Rows swapped in pairs by one turn or mirror: which row each one swaps with
J_7: [ -7  -2  -8   1  -5   4   3 -17   6   5  11   8  -8  -6  -4   2  13 -13
  -6   5  16  14   4  17   5]
J_875: [ -1   6  -4  -7  13   4  -8 -27   3   6   4   3  -3   1   8   0  10  -7
  -9   0  13  -2   3  10   4]
J_401: [-15  11  -5   7   4  -2  -3 -15   0  -3   2   9  -5  -1  -2  -6  -1   7
  -2 -10  14 -10   0   7   2]
J_522: [ -7  -4   0  -2   0  -2 -12 -13  20  -2  20   2  -2   6  -1   2   3  -8
  -4   0  24   5   5  11  -3]
J_840: [ -8  -2  -5   1  -5   1   4 -22   1   5   9   5  -5 -10  -7  -4   8 -16
  -9   7  16  10   1  17   7]
J_483: [-13   8   2  11   3  -2  -5 -17   0  -1  -4   5  -7  -1   7  -3   7   3
  -9  -5  14 -12  -1   5   4]
J_58: [-10  -3  -4   0   3   2   1 -21   4   5  10   7   0  -2  -7   3   9 -15
 -10   4  21  14   8  17  10]
J_871: [-18  10  -1   3   4   2  -5 -14   3  -1  -4   6  -6  -4  -1  -2   2   3
  -9  -5  16 -13  -6  12   3]
J_265: [ -4  11  10   9   5  -3 -12 -16  13   4  13  -4  -7   0 -12   1   2  -1
  -4 -14  11   3   7  11  -2]
J_381: [ -2   5  -8  -3  16   4  -8 -21   1  10   7   2   0   4   9   0  14  -9
  -9  -3  17   1   9  10  -1]
J_815: [ -8  -4   2  -3  -4   1   1 -15   8   6  11   1   0  -8  -4  -4  10 -12
  -4   6  14  17   3  14   4]
J_910: [-12   6  11   1   9 -11 -12 -12   1  -2  11  11  -4  -4   3  -1  16 -18
  -2  -6  28  -6  -1  16  -3]
J_391: [-17  12  -1   4   2   1   0 -17   2  -4  -1   5 -10  -3   1  -8   6   1
  -5  -9  15 -14   2   5   2]
J_183: [-21  12  -4  -2  -1   3  -7 -11   1  -3  11  10   0  -2   4  -9  14  -1
   2   0  23   4  13   8   5]
J_503: [-17   3   2   9   8   3 -10  -8  -7  -5  18  10  -7   2   2 -10   1 -13
 -10  10  22   4   3  14 -10]
J_764: [-14   6  -1   7   4  -3 -15 -10  -5  -8  15   8  -7  -5   5 -12   4  -9
 -10   9  24  14   2  14  -8]
J_288: [ -1  13   6  10   3  -2 -11 -15   9   7  15  -9   0  -1  -6   1   3  -6
  -5  -7  11   2   9   8  -7]
J_923: [-14  11  -5   7   1  -1 -13 -13  -7 -10  17  10   0  -4   4 -10  -3 -13
  -8   7  18   3   4  15  -7]
J_300: [-11  10   7   3   7 -10 -12 -10   2  -2   8   7  -5 -11   5  -4  21 -10
  -4  -8  25  -9   5  18  -1]
J_306: [-17   7  -1  11   5   6 -10 -13  -8  -9  17   4  -5   2   1  -8   1 -16
 -10   8  23   8  -2  18  -6]
J_266: [-11  -2  -1   1  -3   1   4 -12  11   7  11   0  -3  -5   3  -2  11 -11
  -1   4  23  13   7  13  12]
J_660: [-14  -1   4   2   1   1   5 -16  -4   7  14   0 -15   1   1 -12   8 -13
  -9 -11  16  13  10  11   3]
J_57: [ -9  -1  -1   7   3   7   5 -23   2   6  12   3  -3  -6  -7  -6   9 -18
  -3   6  20  13   2  16   7]
J_926: [-11   7   1   8   2   1 -16 -10 -10  -7  15   2  -4  -5   0  -8   1 -11
 -12  10  19  11   1  17  -6]
J_611: [ -2   1   3   1  -3   3   4 -22   7   4  12   7   0  -8  -9   2   8 -14
  -6   7  15  10   6  13   3]
J_939: [-17   8   2  10   6   3  -4 -18   4 -10   0   8  -6  -3   1  -3   4   3
  -8  -7  15 -13   0   9   4]
J_103: [-8 -8  1 10 10  0 -9 -4 -7 -2 21  8 -8  0  1 -5  2 -3  0  6 18  6  5 14
  1]
J_102: [-20   4   0   4   0   3 -13  -4  -2  -6  17   0  -6   4  11  -7   5  -6
  -7   7  23   5   5  19  -6]
J_669: [-13  -1  -2   6   4   2   5 -23   7   1   7   7  -8  -3  -6  -3  10 -16
 -11   3  20  16   2  19   4]
J_108: [-15  12  -2   8  -1   3   1 -15   2  -2  -5   8  -5  -6   1  -1   4   1
   2  -7  16  -7  -4   9   4]
J_443: [ -5   1   2   7  -2   9   1 -19   7   5  11   3   0  -5  -5  -3  10 -14
   0   9  15  15   6  11   6]
J_262: [ -7  -1  -3  -1  -3  -2 -10 -18   7   0  23  -3  -4   1  -1   7   7  -8
 -15   0  28   5   4   9   3]
J_605: [-18  11   2   8   5  -1  -3 -16   0  -1  -4   8 -12  -9   4  -2   1  -2
  -2  -6  12 -10  -1   8   4]
J_506: [-21   6  -2  10  -2   2 -12 -14  -1 -12  17   7  -6   0   4 -10   0 -14
  -9  10  20   3   2  15  -6]
J_403: [ -2   9  10  17   3  -5 -16 -16  10   7  12  -5  -6  -2   0   0   9  -8
  -5 -12  10  -3   5  13   0]
J_301: [-15   5  10   6   7  -9  -8 -14   1  -1  15   8 -10  -5   1  -6  20 -11
   2  -6  28  -7   7  12   3]
J_818: [-12   4  -6  14  10   3 -11  -7  -8  -7  12   6  -3   0  -1  -9   7 -11
  -6   5  20  12   2  20  -7]
J_192: [ -9   1   0   4   1   8   3 -20   6   9  11   9  -2  -5  -2  -2   5 -21
  -4   1  17  15   5  14   7]
J_559: [-23  10  -3   7   4  -4   2 -18   7  -1  -3   7  -2  -6   2   1   5   1
  -4  -4  15 -10   2  10  -2]
J_55: [ -9  -3   1   9  11   4 -10  -5  -7  -1  13   8 -16   2   1  -2  -4  -6
  -1   1  24   5   1  18   7]
J_915: [ -1   4  -4   3  14   6 -15 -20   9   8   7   0  -3   4  11   4  14  -9
  -6  -4  16   3   4   9  -1]
J_977: [-18   6   5   5   7  -8 -10 -14   4  -3   9  10  -9  -4   6  -4  22 -13
  -2  -6  23 -10   0   9  -2]
J_376: [-21   7  -7   3   1  -1 -15  -6  -4  -8  15   5  -6  -3   4  -6   2 -10
  -9  11  17   7   4  19  -1]
J_49: [-13   6   5   0   5 -10  -9 -14  -5  -2   9  13 -13  -9  -2  -7  18  -8
  -1  -5  28  -5   3   9  -2]
J_749: [-21   6  -5   5   2   2  -3 -15   1  -4  -1   8 -12  -4  -6  -6   4   5
  -5  -8  18 -10   2   8  -1]
J_394: [ -5  11   5  14   6  -4 -13 -14  13   3  15 -10  -8  -1  -6  -4   2  -5
  -6  -6  12   1   7  12 -10]
J_171: [ -9   9   9   2   7 -10 -15 -11  -2  -6  16   6  -4  -5   0  -4  17 -19
  -2  -6  17  -7  -1  12  -3]
J_438: [  1   8   9  14   4  -1 -13 -13  15   4   8  -6  -5  -4  -6  -3   3  -6
  -6  -8  10   3   3   4   0]
J_971: [ -2   7   7  15   7   2 -13 -16  13   1  13  -7   0  -2  -5  -2   8  -5
  -4 -15   9   2   8  11   1]
J_10: [ -5  11   7  10   7  -3 -14 -12  12   8  12  -9  -1  -6  -8  -6   6  -7
  -6 -12  10   1   5  12  -3]
J_584: [ -6  11   7  14   8  -3 -14 -12  13   3  10  -7   4  -3  -3   4   3  -5
  -1  -8  12   5   6  13  -9]
J_86: [-17  12   0  10  -2   3  -7 -16   3  -1   0   9 -10  -3   2  -6   3   2
  -5  -6  10 -13   2  11   0]
J_337: [  4   5  -9  -2   7   4 -16 -19   3   8   9   3  -8   4   4   5   7  -9
  -8  -9  19   7   5  11  -2]
J_93: [-21   0   7  -1  -3  -4   1 -12  -3   0  16   2 -12   1   1 -10  11 -12
  -8  -5  16  12  11  13   3]
J_410: [ -1   2  -6   1  10   7 -10 -20   3   3  10   0  -3  11  12   4   8  -5
  -8  -9  22   4   4   8   2]
J_232: [-15   5  -1   2  -3   1 -12 -17  -9   1  17   8   2  -9   5  -8  13   0
   0  -1  29   4   7  13   5]
J_932: [-18   3   3   1  -2   0   2 -20  -1   2  14   6 -11   1   4  -3   5 -14
 -11  -7  16  17   9  14  10]
J_415: [  1   6   6  10   3   1 -13 -13  14  -1  10  -6  -5  -3 -11   4   3  -8
 -10 -10  13   4   9   8  -6]
J_17: [  1   9   9  10   7   1 -17 -14  14   3  12  -6  -6  -1  -5   0   2  -6
   0 -12  13   0   4  12  -2]
J_547: [  3   4  -6  -2  10   1  -9 -17   8   5   4  -2  -1   2  11   4  12  -5
 -14  -7  20  -1   5  13  -2]
J_87: [-17  12   1   5  -1  -3  -2 -20   2  -3   0  10  -4  -7   2  -3  -1   1
   0  -2  19 -12  -1  10   1]
J_868: [-17   9  -3   8   1   2  -7 -18   0  -6  -4  11  -5 -11   1 -10   2   2
  -1  -7  16  -9   5  10   0]
J_199: [ -4   7   4  11   5   0 -17 -13  12   4  10  -6  -6  -4 -11  -1   2  -4
  -2 -15  17   9   7  10  -3]
J_993: [ -3   6   8  12   8   0 -12 -13   7   8  12  -9  -8  -3  -2   1   3  -8
  -4 -11   6   2   5   8  -9]
J_648: [ -6  -7  -3   4  10   3 -10  -6  -3  -1  13   4  -8   3   4   0  -3  -4
   0   5  20  10   5  17   9]
J_650: [-17   0   0   6   5  -3 -13  -9 -11  -7  16   8   2   0   0 -10   5 -10
  -9   5  24   8   5  17  -6]

J_815 swaps with J_376
J_915 swaps with J_977
J_875 swaps with J_171
J_103 swaps with J_932
J_443 swaps with J_506
J_660 swaps with J_55
J_391 swaps with J_17
J_288 swaps with J_87
J_650 swaps with J_58
J_266 swaps with J_102
J_611 swaps with J_923

